Rows are one point carried round by a steady rotation, each followed by how many ticks it has turned.
The counts run from 0 to 517.
[-1.99 -3.23 -1.50  1.95  1.29 -1.03 -1.39  0.89 -0.45  1.64  1.23 -1.19
 -0.89  1.55 -2.48 -1.12 -1.03  5.43 -4.89 -0.35 -5.46 -3.30 -1.02 -2.81
 -2.69  2.86 -0.53 -0.18 -3.64  3.15 -3.12 -2.67 -1.76  1.46 -1.10 -0.21
 -1.80  1.37 -4.06  0.94  2.39  0.26  2.75 -0.49 -1.67  1.37  1.88 -1.12
 -2.77  2.37 -0.15 -2.78 -3.93 -0.82  0.99  4.41  1.45  0.74  0.10 -2.08
  0.23  1.93  1.49 -0.82]  300
[ 0.87  0.96 -1.21 -0.28  0.76 -1.23 -0.55 -0.60 -3.60  0.96 -2.49  2.18
 -3.08 -1.44 -4.60 -1.68  0.50 -5.39  0.98  6.00 -2.33  0.31  1.87 -1.74
 -0.58 -0.61  1.38 -0.21  0.37 -0.44 -0.21 -0.59 -2.62 -0.45 -1.52 -1.25
  4.50 -2.47 -0.20  0.33 -2.02 -0.87 -1.75 -5.96 -1.45 -0.67  1.66 -0.55
 -1.44  1.04 -1.03 -2.05 -3.50 -3.32 -2.21  1.36 -2.17 -3.57 -0.08  0.47
 -1.20  2.07  1.39  0.13]  53
[ 2.30 -0.58  0.50  0.24 -2.17 -2.65 -1.46  0.10 -3.18  3.28 -0.27  0.63
 -2.91 -1.53  0.49 -1.12  1.82 -3.04  1.87  4.93 -2.50 -3.84 -0.34 -1.31
  1.64 -1.06  1.24  0.08 -1.01 -2.91 -3.57 -1.76 -2.40  0.76 -0.09  2.63
  1.61  0.35  0.98 -0.52 -3.19  0.88  0.13 -1.16 -0.37  1.51 -0.60  0.17
 -3.12 -0.44 -0.35 -5.25 -3.33 -2.54 -1.51 -2.09 -1.64 -0.18 -1.41 -1.61
  2.07 -0.15 -1.15 -2.84]  451
[-0.21 -1.66 -2.11  0.02 -1.38  2.08 -2.46  1.48  0.15  1.80  1.48  1.60
 -0.34  1.88 -2.80 -2.06  1.22  3.61 -1.13  3.36 -1.71 -0.83 -1.71 -4.10
  0.37 -1.25  1.39 -3.07 -4.11  0.68 -0.88 -1.27  2.01  1.99 -1.51  2.28
  3.39 -3.62 -1.34 -1.61  3.19  2.79 -1.50 -1.77 -0.99  0.02  3.06 -0.11
 -3.47 -1.62  0.12  1.94 -3.34 -0.47  3.15 -0.71  3.39 -1.66  3.72 -2.42
 -1.45  2.93  3.66 -0.40]  48
[ 1.72 -2.10  0.15  5.05  1.42  0.17 -0.66  1.08 -3.17 -1.69 -1.86  0.41
  0.02  2.41 -1.88 -2.92  2.50  0.33 -3.71  5.32 -0.73 -0.18  2.24 -2.45
 -0.99  0.35 -1.97  0.10 -1.31  2.68 -1.16 -1.21 -2.35  1.11 -1.84 -3.61
  1.12 -1.20  1.27  1.17  0.68 -0.98  1.60 -2.35 -2.94 -0.74 -0.82 -1.44
 -4.86  4.09  0.07 -1.74  0.71 -1.69 -0.14  0.96 -2.06 -4.06  4.02 -1.77
  0.20 -1.93  4.04 -1.24]  369
[ 0.04 -0.53  0.06  4.69  0.05 -2.77  1.56 -4.10 -0.65 -0.40  0.92  0.15
 -1.92  1.84 -3.78 -0.29  2.22  3.61 -3.30  0.20 -2.60  1.90  1.99 -1.61
 -2.39  0.16 -0.09 -0.34 -2.52  1.73 -3.84  0.22 -2.03  0.43  0.91  1.77
  2.66 -1.78 -1.42 -0.76  1.16 -0.37  1.25 -2.33 -1.96  2.30  2.59  0.33
 -1.89  3.69 -1.58 -0.88 -1.30 -1.87  2.91  1.31  1.46 -0.80  2.56 -0.63
 -0.40  1.96  5.36 -0.31]  365
[ 1.86 -0.95  2.66  3.11  0.15 -1.09  0.85  0.89  0.88 -1.81 -0.28 -1.66
 -2.63  2.29 -2.70  1.09  0.63 -2.90 -1.37  1.71 -3.03  0.56 -0.97 -3.13
  1.08 -0.64  0.95  1.74  2.68  0.67 -6.07  2.49 -0.20  0.93  1.49  0.30
  1.93 -3.30 -0.29 -0.60 -1.54 -4.21  0.48 -3.70 -0.50  2.18 -1.78  3.28
  0.47  1.06 -0.11 -0.46 -0.80 -3.50 -1.87 -0.53 -2.79 -0.76 -3.42  4.12
 -0.10  1.42  1.63 -1.73]  38
[ 0.03 -0.46  2.02  1.93  1.19 -3.99  1.11  0.93 -0.33 -1.37  1.05 -0.80
  3.72  2.99 -0.60  0.63  2.29  1.95  0.57  3.50 -2.59 -2.57 -0.65 -7.44
 -0.90 -1.82 -0.86  0.29 -1.89  1.48 -2.40 -0.90  1.37  1.15 -3.54  0.47
  3.21 -1.16 -1.90  1.65  1.76  0.01  1.12 -0.20 -1.68 -0.17  2.85  0.14
  2.58  0.22 -1.47  1.37 -5.19 -5.31  1.96  0.80  0.94 -0.60 -1.07 -1.36
 -0.14  3.61 -1.55  1.76]  507
[-0.59 -1.31  3.00  3.22  1.44 -1.59 -1.56 -3.26 -1.00  4.05  0.34 -1.62
  0.23 -0.46  4.30 -1.31  1.41 -2.56 -4.27  1.91 -4.53 -4.56  0.49 -2.18
 -1.83  2.92 -2.88 -3.64 -2.56  0.14 -2.17 -0.51 -1.72 -0.47 -4.53  1.78
  0.02  0.73 -1.07 -1.58 -1.64 -0.64 -0.62  3.10 -0.01  3.05  0.72  1.21
  0.20  1.60  1.79 -0.66 -1.64 -0.76 -1.11 -1.49 -1.63  1.06  0.06 -2.56
  2.79  0.72 -0.31 -0.32]  199
[ 1.62  1.65  0.97  1.56 -2.48 -1.61 -0.58 -1.96  0.41  3.94  1.92  0.40
 -1.87  2.39  1.41  0.36  3.48  3.17 -2.45  1.56 -2.85 -1.71  0.76 -0.93
  3.59  1.01 -1.23  0.28 -0.29  0.83 -1.88 -1.62 -4.00 -2.32 -2.22  0.18
  4.19 -0.62 -2.26 -2.13 -2.28 -0.59 -2.13 -0.93 -4.02  0.66  1.00  1.47
  2.18  1.86  1.49  1.08 -0.93 -0.20 -4.34  1.06 -0.13 -1.37 -0.73 -1.28
  2.69  1.20 -4.14 -2.20]  409
[ 0.90 -2.30  0.92 -3.36  0.96  4.02 -3.20  3.71 -0.44  4.07 -0.24  1.18
  0.67  2.98  0.54  0.03 -2.84  1.33  1.02  3.59 -3.84 -3.44 -1.75 -3.04
  2.96 -0.68  2.29  0.85 -0.07  0.69 -1.71  0.85  1.79  0.72 -1.72 -1.14
  2.25 -1.64 -4.80 -0.77  1.82 -1.07 -2.10  2.51 -1.97 -1.16 -0.74 -0.15
 -2.60 -2.14  3.82  0.31 -3.77  1.18 -2.40  1.20 -1.19  0.14 -2.21 -2.09
  3.38  0.54 -2.84  1.81]  253
[-1.65 -4.73  1.55  1.66  0.55 -2.29 -2.62  1.58 -1.10  0.57 -0.30 -0.96
 -1.17  0.85 -0.12 -1.19 -1.37  2.24 -1.05  2.77 -2.82 -3.98 -1.16 -4.21
 -2.52  1.62 -0.60 -0.17 -2.52  0.71 -3.65  0.06  1.10  2.34 -1.05  0.70
 -1.98  1.18 -1.77  0.49  3.34 -0.34  3.01  3.30 -2.10  2.02  0.56 -1.97
 -1.77  0.61 -1.76 -3.11 -2.36 -0.14  2.46  1.84  0.44  3.17  1.10 -2.49
  1.99  1.53  1.13 -0.46]  25
[ 0.57 -3.93 -3.29 -3.02  1.46  2.83 -3.21  1.88  0.13  5.65 -1.77  3.62
 -3.33  3.92  2.22  0.54  0.75  2.36 -3.13  2.84 -3.58 -0.14 -0.88 -2.54
  1.21  1.45  2.44  1.01  1.01  1.35 -1.39  0.87 -0.29  0.59 -1.11 -0.45
  1.68 -2.52 -4.47 -0.07  3.07 -1.89 -0.44  0.11 -2.38 -0.35 -0.53 -1.73
 -1.92 -2.66  0.36  1.29 -0.52  3.46 -3.70  3.37  0.63 -0.95 -1.00  1.69
  2.76  1.42  0.97 -0.89]  204
[ 2.49 -0.48  5.39 -1.62  0.06  0.20 -2.73 -0.60 -0.43  3.77 -4.04  0.24
 -1.92  1.96 -0.49  0.36 -2.42 -0.59 -1.84  0.03 -1.67 -0.51  1.14 -0.05
  1.10 -0.46  0.92  4.62  1.43  1.86 -4.76  3.24  0.45 -2.18  0.25 -0.90
  4.94 -1.68 -3.96 -1.86  0.05 -4.00  0.91  3.68 -0.78  2.00 -3.15  0.55
 -2.32 -0.04  0.80 -1.87 -2.16  0.25 -2.07  2.86 -3.93 -2.54 -0.81  0.42
  0.83  1.07  0.73  0.90]  20
[ 1.97  1.39  1.13 -0.51 -2.10  2.10 -1.33  2.12 -2.03  1.70  3.48 -1.60
 -1.01  0.98 -1.89 -2.28  0.38 -0.84 -0.70  1.62 -2.97 -1.26  1.04 -0.10
  0.48 -1.93 -0.81  0.80 -4.39  0.72 -0.12 -0.27 -1.91 -1.83 -2.19 -2.17
  4.87 -5.25 -0.58 -2.94 -2.00 -1.22 -2.80 -1.04 -1.69 -0.83 -2.18  4.87
 -1.15  2.83  5.28  0.41 -1.22 -1.04 -3.05  1.98 -2.46 -2.08 -1.67 -4.39
  1.44  0.87 -0.64  1.89]  443
[ 1.48 -1.37  1.45  3.21 -0.70 -2.58 -2.01 -2.46 -1.20  1.06 -1.95  0.65
 -5.64  2.19 -3.44 -0.46 -1.31  0.34 -2.54  3.06 -1.56  0.52  0.92 -2.20
 -2.07  2.57 -1.78  1.55 -0.17  2.49 -2.97  1.22 -2.68  0.38  0.11 -2.99
  3.51  0.24 -0.70  0.95  1.23 -3.81  4.72 -1.75 -1.29  1.50  0.14 -1.33
  0.68  3.84 -0.26 -2.54 -0.50  0.55 -0.52  3.33 -2.86 -1.97  2.93  0.07
  0.23  0.89  2.40 -1.33]  243
[-1.99 -0.30 -0.28 -1.27  0.15 -3.19 -0.47 -2.44  3.19  3.77  0.72  0.70
 -2.94  4.50 -0.54  2.73  0.84 -2.67 -1.55  2.19 -6.34  1.03 -1.79 -4.49
 -2.43  3.43 -0.40 -0.31  1.98  0.10 -1.87 -0.43 -1.13  1.37 -1.88  1.42
  1.71 -1.92 -3.40  0.99  0.77 -1.72 -0.70 -3.34  0.49  2.00  2.41 -0.57
  4.29 -0.94 -2.65  1.03 -2.42 -2.02  0.83  1.18  1.25  1.20 -2.34  2.91
 -0.19  4.60  0.93 -0.54]  156
[ 1.27 -0.48 -2.56  1.36  1.67  2.40 -1.56  4.30  0.67 -2.09  1.64 -0.17
  2.18  4.24 -2.77 -1.20  2.24 -1.50 -3.55  4.27 -2.99  0.10 -0.11 -1.53
 -1.07  0.75 -3.69  0.49 -2.81  0.74 -1.63 -2.29 -2.44  1.20 -2.16 -2.41
  1.73 -2.60  2.22 -0.78 -1.61  0.01  0.53 -1.32 -1.63 -1.65  0.25  3.37
 -3.74  2.34  3.47 -3.08  1.43  0.92  1.75  0.20 -0.28 -1.56  1.53 -1.70
 -1.54 -0.32  1.91  1.17]  45
[ 0.22 -0.81  1.03  0.36  0.78 -1.29 -0.67 -4.01  0.66  5.70 -0.12 -2.96
 -1.89 -1.70  0.40  0.21  0.37 -0.78 -3.17 -2.22 -4.74 -2.09  0.65 -2.28
 -1.27  0.52  2.16  0.40 -2.65  0.60 -4.89  0.62 -2.74  0.09  0.36  2.98
  0.22 -1.88 -4.83 -3.16 -1.41 -1.06 -0.11  0.69  1.11  4.68 -2.10  2.51
 -3.39 -0.74 -0.37  0.14 -3.30 -1.47 -0.55  0.87 -2.04  0.30 -1.44  0.39
  1.23  2.00  2.51 -2.82]  348
[ 2.61 -2.72 -0.77  1.08 -0.24 -1.00  1.91 -2.42 -3.09 -0.73 -1.34  1.00
  1.52  2.00  0.11  2.00  1.34  6.35 -2.48  1.66 -3.77 -2.16  0.59 -1.17
  0.12 -1.57  0.47  2.05 -1.22  0.74 -1.68  0.36 -2.15 -2.15  1.56 -2.57
  0.86  1.01 -2.20  0.03  1.95 -0.86  2.94  1.21 -5.56 -0.20  0.41 -2.06
 -2.21  5.34 -0.25 -1.37 -1.54  0.74  0.62  2.69  0.50  1.07 -0.52 -3.39
  3.04  0.20  1.23  1.21]  334
[ 0.69  1.43 -1.79 -2.52  2.01 -0.65 -2.91  1.28 -3.25  3.20  0.20  1.83
 -2.00  2.29  1.51 -0.47  2.77 -5.04  0.79  5.47 -5.69 -1.25 -0.96 -2.34
 -1.31  1.02 -0.99 -1.71 -2.08  1.30  1.86 -2.09 -3.60  0.39 -4.02 -2.96
  1.65 -0.58 -1.45  2.38 -1.24  0.11 -0.49 -2.99  0.37 -3.17  0.54  0.61
 -0.23  1.00  2.83  0.83 -0.62  0.44 -2.96  0.72 -2.74 -1.04 -0.32 -1.73
  2.16  1.41 -1.17  0.38]  202
[-0.84 -2.21 -1.68 -1.05 -1.73  0.80 -0.35  3.30 -3.42 -2.23  1.72 -2.21
 -1.82  0.45 -1.48  0.87  1.79  2.23  1.92  2.30 -1.90 -1.69 -2.55 -4.97
  0.08 -2.88  2.86 -1.16 -2.65  1.59  0.07 -0.66  1.26 -0.17  0.29 -1.05
  1.43 -4.50 -1.58 -0.14  3.63 -0.82  0.01 -4.95 -1.01 -1.92  2.25  1.20
  2.18  2.26  1.31  2.65 -1.61 -3.07 -0.52  3.09  0.45  2.56 -3.10 -1.34
 -0.96  3.68  1.32  1.65]  83
[ 2.78 -1.77  0.00  0.12 -2.25  1.67  0.06  1.15 -3.94 -0.94 -1.07  2.77
 -0.89  3.43 -1.52  0.26  2.28  4.70  1.88  5.17 -0.69  0.95  0.97 -2.75
  3.33 -2.94  1.33  0.84 -0.28  2.04  0.38  0.47  0.33 -1.38 -0.15 -3.26
  4.39 -2.85 -0.24 -1.47  2.70 -0.55  0.61 -1.37 -4.20 -3.31  0.27 -1.72
 -0.84  2.75  0.52  0.82 -2.20  0.20 -1.58  3.14  0.88 -1.26  1.20 -3.27
  2.47  1.63 -0.27  1.50]  460
[ 1.03 -2.18 -5.82 -1.35  4.06  1.88  0.30  3.49 -1.93 -0.61  0.34  0.25
  1.36  3.03 -0.97  0.74  3.19  0.29 -0.50  3.97 -6.23 -0.63 -1.39 -4.88
 -2.02 -2.34  2.27  0.54 -1.70  1.08 -0.47 -1.53 -1.79  2.41  0.24 -1.53
 -0.40 -1.09 -1.84  2.06  2.52  1.56 -1.43 -4.58 -2.19 -2.66 -0.24 -1.09
 -5.05  0.49  0.26  0.55 -0.65 -1.34 -0.56  0.99 -0.61 -0.28 -0.04  0.34
  0.33 -0.47  2.67 -1.01]  79
[ 1.68 -2.13 -2.21  1.46 -0.85  3.48 -2.31  3.39 -2.46 -1.00  0.95  0.42
 -3.62  1.31 -1.99 -2.24  2.80 -2.79  0.28  4.96  0.23  1.30  1.25 -3.50
 -0.07 -1.73  0.36 -2.36 -1.27  1.64 -0.16  0.33 -0.48  0.15 -1.01 -2.22
  4.28 -3.63  1.42 -0.81  1.82  0.15  0.15 -4.93 -0.50 -2.04 -0.08  0.21
 -3.35  0.88  1.72  0.60  0.76 -2.35 -2.51  0.14 -1.55 -4.48  2.83 -0.06
 -0.88 -0.07  4.17 -1.53]  495
[-0.68 -1.69 -0.59  1.53  2.24 -3.88  1.22 -1.83  0.48  0.59 -3.30  0.53
  0.00  3.84 -0.29  4.24  2.74  0.91 -2.09  1.79 -4.59  0.37 -1.77 -5.68
 -2.28  0.35  0.79  3.16  0.51  2.22 -4.88  1.18 -2.02  1.66  0.54  0.43
  0.67 -1.24 -3.88  0.99  1.07 -1.87  2.75 -1.92 -0.44  3.01  1.98 -1.74
  1.06  0.74 -4.73  1.24 -3.28  0.09  1.93  2.03 -0.51  1.34 -0.71  3.06
 -1.34  2.70  2.79 -1.03]  331
[ 0.91 -1.13 -2.94  3.59  3.09  0.07  0.98  2.64 -0.64 -1.84  0.41  0.69
  3.42  2.13 -1.33 -2.03  2.76 -4.05 -3.39  5.10 -5.59 -1.68  0.22 -4.46
 -1.63  1.26 -0.51 -2.05  0.58 -0.33 -0.55 -3.78 -2.40  1.90 -1.79  0.02
  1.43 -2.32  1.11 -1.51 -2.22  0.85 -3.16 -4.27 -2.01  0.23  1.07  1.26
 -2.66  2.36  0.58 -3.07 -1.29 -1.95  0.71 -0.16  0.41 -1.14 -2.82  1.35
  0.22  1.03  0.44  0.51]  404
[ 0.12 -2.38  3.34  2.53 -2.03 -3.87  0.67 -5.09 -2.38  1.90  0.18 -0.64
 -0.74 -0.31 -0.57  0.81 -1.15  3.87 -2.37  1.22 -4.48 -2.24  1.71 -1.04
 -0.91  2.46  0.39  0.75  0.81 -0.69 -3.37  0.05 -0.73 -1.99  0.69  1.54
  1.29  0.10 -3.80 -2.39  0.72 -2.86  1.23  3.23 -3.98  2.59 -0.34 -1.63
  0.66  3.27 -0.61 -4.95 -3.21 -0.27 -0.68  3.00  1.84  1.54 -2.82 -0.84
  4.41  2.13 -0.59  0.44]  383
[ 0.75 -0.65 -0.25 -3.15 -1.90  0.40 -2.09 -3.07 -2.35  2.32 -0.01 -0.32
 -2.35 -1.08  1.95  1.37  2.49 -3.35  0.38  1.86 -4.61 -3.14 -1.20 -0.03
 -0.88 -0.60  2.04 -0.37 -4.47 -3.75 -2.25 -0.08 -0.36  0.07  2.21  3.72
  1.46 -4.28 -2.42 -3.90  0.00 -1.07 -0.82  0.63  0.35  1.49 -1.35  2.66
 -3.15 -0.61  0.32 -1.73  0.16  1.25 -0.76 -1.92 -1.52  1.16 -2.54 -1.16
  1.86  2.65  3.61 -2.06]  123
[-0.36 -3.30  1.37  0.08 -3.25  0.88 -0.53 -2.23 -0.45  3.99  1.13 -0.36
 -3.43 -0.67 -0.59  0.76 -3.29  3.31 -1.49  0.95 -2.98 -2.49 -0.40 -2.19
  1.93  0.95  3.13 -2.19  0.16 -0.74 -2.41  2.27  2.85 -0.73  0.15  2.36
  2.31 -2.60 -3.39 -3.03  1.77 -2.92 -0.46  0.68 -1.57  1.87  0.19  0.27
  1.54  0.39 -0.77  0.21 -2.51 -1.39 -2.56  2.25  2.45  3.42 -3.00 -0.62
  3.85  4.30 -0.19 -0.29]  257
[ 1.69 -3.84 -1.02  1.62  0.35  1.86 -2.76  1.29 -4.08  2.41 -2.04  1.41
 -0.31  1.06  3.64 -1.22  3.38 -0.02 -0.21  5.47 -0.19 -2.50 -0.32 -4.63
  0.51 -1.31  1.39 -2.51 -2.97  0.12 -0.86  2.14  2.59  1.19 -1.78  1.11
  1.46 -2.08  0.14 -1.19  4.06  0.91  0.61 -0.08 -0.21 -0.14  1.11 -1.80
 -4.13 -2.50 -1.20  1.85  1.09  2.03  0.20 -2.54  0.10 -0.32  3.81 -2.05
  0.14 -0.44  4.64 -2.28]  372
